One turning vector, and how many ticks it has turned
The counts run from 0 to 414.
[  7 -14   3 -13   2  -8   8  10  11  -1  14   2  -2 -12 -24   7  11  14
 -10 -14 -14 -15  16   3 -18  -8 -15  -1  11   6  -2  -4  -5  -1  12 -12
   0  12 -14   0  -5  13   5  -4   3] | 121
[  5  -8  -7  -8   0 -20   9  -3  -5  22   3  11 -16  -8 -11  14  16  -7
  -5 -14 -10   0  -9   4 -12   4  -3  -7 -21  -5 -11  -2 -10   1  -3 -11
  13   6  -4  10   2   9  -5  11  13] | 383
[ -8 -16  -7  -1   7 -19  10  -3  -5  -2  -3  12 -21  -4  -4  -3   9  22
 -16 -18  -7   8  -4  -2  -5  14  -5 -18 -11 -14   0  -4   3   6   1 -14
  15  10  -4   2 -17   1   9   4  -6] | 397
[  5 -14  10   0   3  -4  10  23   4  -8   3   1 -26  -7 -16   1   6  12
 -14 -12 -11 -13  14   6  -2 -15 -13  -6   4  -2   4  -8  -8   0  10  -4
  -6  11 -13 -10  -8  15   1   0  -1] | 17
[  9  -9  -1  16  15  -9  11  16  -5   9  -1   1 -18  -9  10   2  -2  -6
 -22 -15 -10  -7  -2   7  -4 -16   0  -3  -4  -3  -8   0  -9 -20   0  -5
   8  17 -15  -5  -4  -4  -2  18  13] | 196
[ 14 -12  10   5   2 -18  15  14   9  13  -3  -1 -18   1 -11  -6  12   0
 -10   4  -6 -12   1  11  -3  -9  -5 -21 -21  -1   1  -2  -8  -3  10 -10
   4  20 -13   7   5  19   5   6   5] | 0
[  7  -8  -4 -10   8 -10   9  -4   0  15  17   2  -5 -12 -11   9  12   8
 -11 -18  -8 -13   5   2 -22 -11 -19  14   4   6  -9  -1 -12  -7  11  -8
   8  12 -16   8  -1   4  -1   7   6] | 137
[  3  -4   2  10  13 -19  13  10   3  19   1  -8 -18  -6   2 -11   0   1
 -18   0   4 -20   1   7   1 -15 -18   1  -8  -2   1   6  -8 -10  10 -17
  -2  16 -14  -2   0   9   3  12   0] | 19
[ 12  -1  -7   5  13 -12  10   6   1  10  10  -3   3 -10   2   7   7 -13
 -24 -15  -6 -16  -3   0 -12  -5  -5   3  -3   9  -5  -5 -12 -20   4 -15
  16  13 -20   4  -3  -1   0  11  19] | 92
[  7 -10 -15  -1  15 -12   0  -4   0  20  -1   5 -14 -10  -9  -3   0  16
 -13 -13  -4 -18   4   6 -15 -10 -19  -1   5   3   0  11  -7  -9  10 -20
   6  19  -7   4  -4   7   8   9   4] | 390
[  5 -17   5  -8   1 -21  22  18   6   3  15  -8  -9 -19  -5   6  -5  -6
  -5  -8 -21 -11  10   0  -5 -12 -15   2   6 -10  -1 -12  -3  -1   1  -7
   0   3 -12 -11  -4   4  -9   5   3] | 139
[ -2  -4 -13  -9  10 -13   6 -12  -2  22   4  -1 -28  -8  -5  -6  -2  12
 -11 -11  -5  -5  -1   0 -11  10 -20   8  -1   4   4   3 -11   3   5 -29
   5  10   4  -4  -8  13   1  10   2] | 22
[ -8 -13   3 -10 -10 -21  15  14   4  -6   7   1 -20 -16 -14  10   8  -9
 -13 -11 -15  -6   2  -6   1   7  -9  -2  -5 -12   3 -15   0  10  -6 -16
   4  -1   3 -12 -13  13  -7   0   4] | 262
[-26 -10  -1  -7   3 -27   7   7  -2   3   8   9  -4 -11 -15   2   8  13
 -19 -14  -6  -7  -1  -1  -2  10 -14   0  -3 -15  -9   2   7   3   1 -20
   2   5  -1  -5 -18   5   4   2  -5] | 98
[ -1 -12 -10 -18   2 -17  16 -15   6   6  16   4 -10 -10 -11   2  10  11
  -6 -15 -13  12   2  -6 -15  20  -9  -4  -7   0  -3 -11  -3   8   1 -20
  12   5  -7   6  -9  10   4   1   0] | 129
[-12  -9   2  -8   9 -32  19  -1   3  19  10  -3  -9 -10  -9  -6   6  11
  -5  -2  -5  -9   4   2  -2   0 -24   3  -8 -13  -8   2   1   3   9 -19
  -2   8 -11   2  -2   6   2   5 -11] | 141
[ 14  -6 -10  -3  13  -3  10  -5   2  16   8   9  -4  -2  -6   6  12   2
 -12 -15  -9   9  -3   9 -22   6   5 -13 -14   8 -14  -1 -11 -12   4 -12
  14  12 -14  13   1   8   4  10  15] | 356
[-12 -13  -7  -1  13 -18  12   1   0   5   3   3 -23 -10  -5 -13  -8  24
 -13  -9 -12   3   6   7   1   6 -13  -4   1 -14  -3   2   4   2   2 -22
  -4  10  -2 -13 -14   9   6   5  -8] | 186
[ -5   3  -4   4  21 -18  11  -3   6  14   2  -1 -17  -5  -9  -9   2  14
 -15  -8   2  -8   8  -5   7   3 -17 -10   2  -7   5   2  -7   4   8 -34
   3   9 -12   1 -11   2   4   5  -7] | 229
[  3 -10  -2   7  16 -19  10  12   1  20   3  -2   0 -10  -3  -1  -1  -2
 -16  -6  -8 -17   0  14 -10 -15  -9  -2  -8  -2 -13  11  -5 -19   6 -12
  -2  16 -17   0   0   1   1  13   6] | 345
[  1  -3  -1   2  15 -11  10  12   9  -2   3  -2 -21 -10 -13  -3  -5  15
 -17 -10 -10  -7  20  -4   5  -2 -15 -12  15  -5   9  -5  -4   4   6 -26
   2   7  -7 -10 -17   9   1   0  -3] | 228
[ -5  -6   7   2  17 -12   9  10   2  12   8   5  -3  -6 -17   0  13  16
 -16 -12  -3 -11   8  12  -8 -14 -11   0  -4  -3 -17   9  -5 -12  13  -8
  -3  18 -21   5  -4   4   8   7  -4] | 344
[ 15 -21  -1 -10  -5  -8  17   9  13  -7   7  -1 -11  -8 -12   3   1   4
  -7 -10 -25   9   2   6 -19  10   4 -17  -7   3  -1 -16  -3   0   0  -6
   7   8  -8  -4  -8  19   5  -1   9] | 147
[-13 -18   5  -6  -5 -23  20  17   9  -6   9  -2 -10  -9  -9  -8   1   7
 -14  -3 -16   4   0   8   0  16  -2 -10 -14  -8  -6 -11   9   1  -1 -15
  -4   7   1 -14 -15  16   5   0   0] | 308
[ -2  -1  -9   9  17 -25  13   2   4  17   0  -5 -18  -6   5  -9  -4  -4
 -18   0  -1  -7  -2  -3  10   5 -11 -13 -12  -8   4   0  -3  -3  -1 -30
  11  10  -6  -1  -8   1   1  13   1] | 230
[-12  -3   8  -2  -3 -27  11   5   6  12   2   4 -11   0 -17  -2  22  -3
 -14   0   2 -10  -5   2   0   8 -11 -12 -27  -7  -4   0   1   6   7 -21
   6  10  -7   6  -5  16   4   1   1] | 264
[  2 -15 -12  -3  11  -4   4  -5  -1   2   4  15 -10  -3 -10   0  10  21
 -16 -20 -12  14  -1   8 -18  12   5 -12  -8   1 -12   1  -3  -7   2 -12
  10  14  -7   6 -13   8  14   5   7] | 355
[-14 -11   1  -2   6 -16  14   1  -8   2   1   8 -30  -5  -2  -5  13  22
 -18 -17  -2   9  -4  -3  -1  11  -9  -4 -13 -14  -3  -4  -1   9   2 -12
  11  10  -5   1 -13   2   3   7  -7] | 10
[  0 -15  -6 -10   6 -19  22  10  13   6   8  -4 -12 -15  -8   1 -13   0
  -4  -4 -28   5  10   2   0   5  -5 -13   2 -12  -4 -10   1   4  -5 -20
  -4  -2   0 -16 -10  10  -4   2   1] | 350
[-12   2   4  -1  14 -16   9  12   8   4  12   2  -6 -12 -20  -1   8  13
 -20 -11  -4 -17  15  -1   1  -6 -20   2  12  -4  -1   1  -3   2  10 -24
  -7   8 -12  -6 -13   7   4   0  -4] | 79
[ -4  -6 -10   9  22  -6   6   1  -4   2   3   4 -22  -9   0  -2  -1  22
 -24 -22  -4   0   7  -3  -2  -3 -11  -1  11  -5   1   2  -7  -6   3 -18
   7  12 -13  -6 -17  -6   6  10  -2] | 213
[ 13 -21  -7  -2  -6  -3   5  10  -6  -6  -3  11 -21 -10  -5  13   7   3
 -19 -26 -19   1  -5   0 -16   1   5 -13  -7  -3  -2 -12  -5  -5  -4   0
  19  11  -3  -2 -11   9  -1   7  17] | 400
[  1  -6  -5  -3   4   3  -2  10  -1  -4   8  13  -8  -9 -21  13  19   6
 -23 -25  -8  -7   3   2 -17   0  -3   5   5   8  -9  -6 -11  -9   5  -8
   6  15 -12  -1 -13  11   3   5  15] | 75
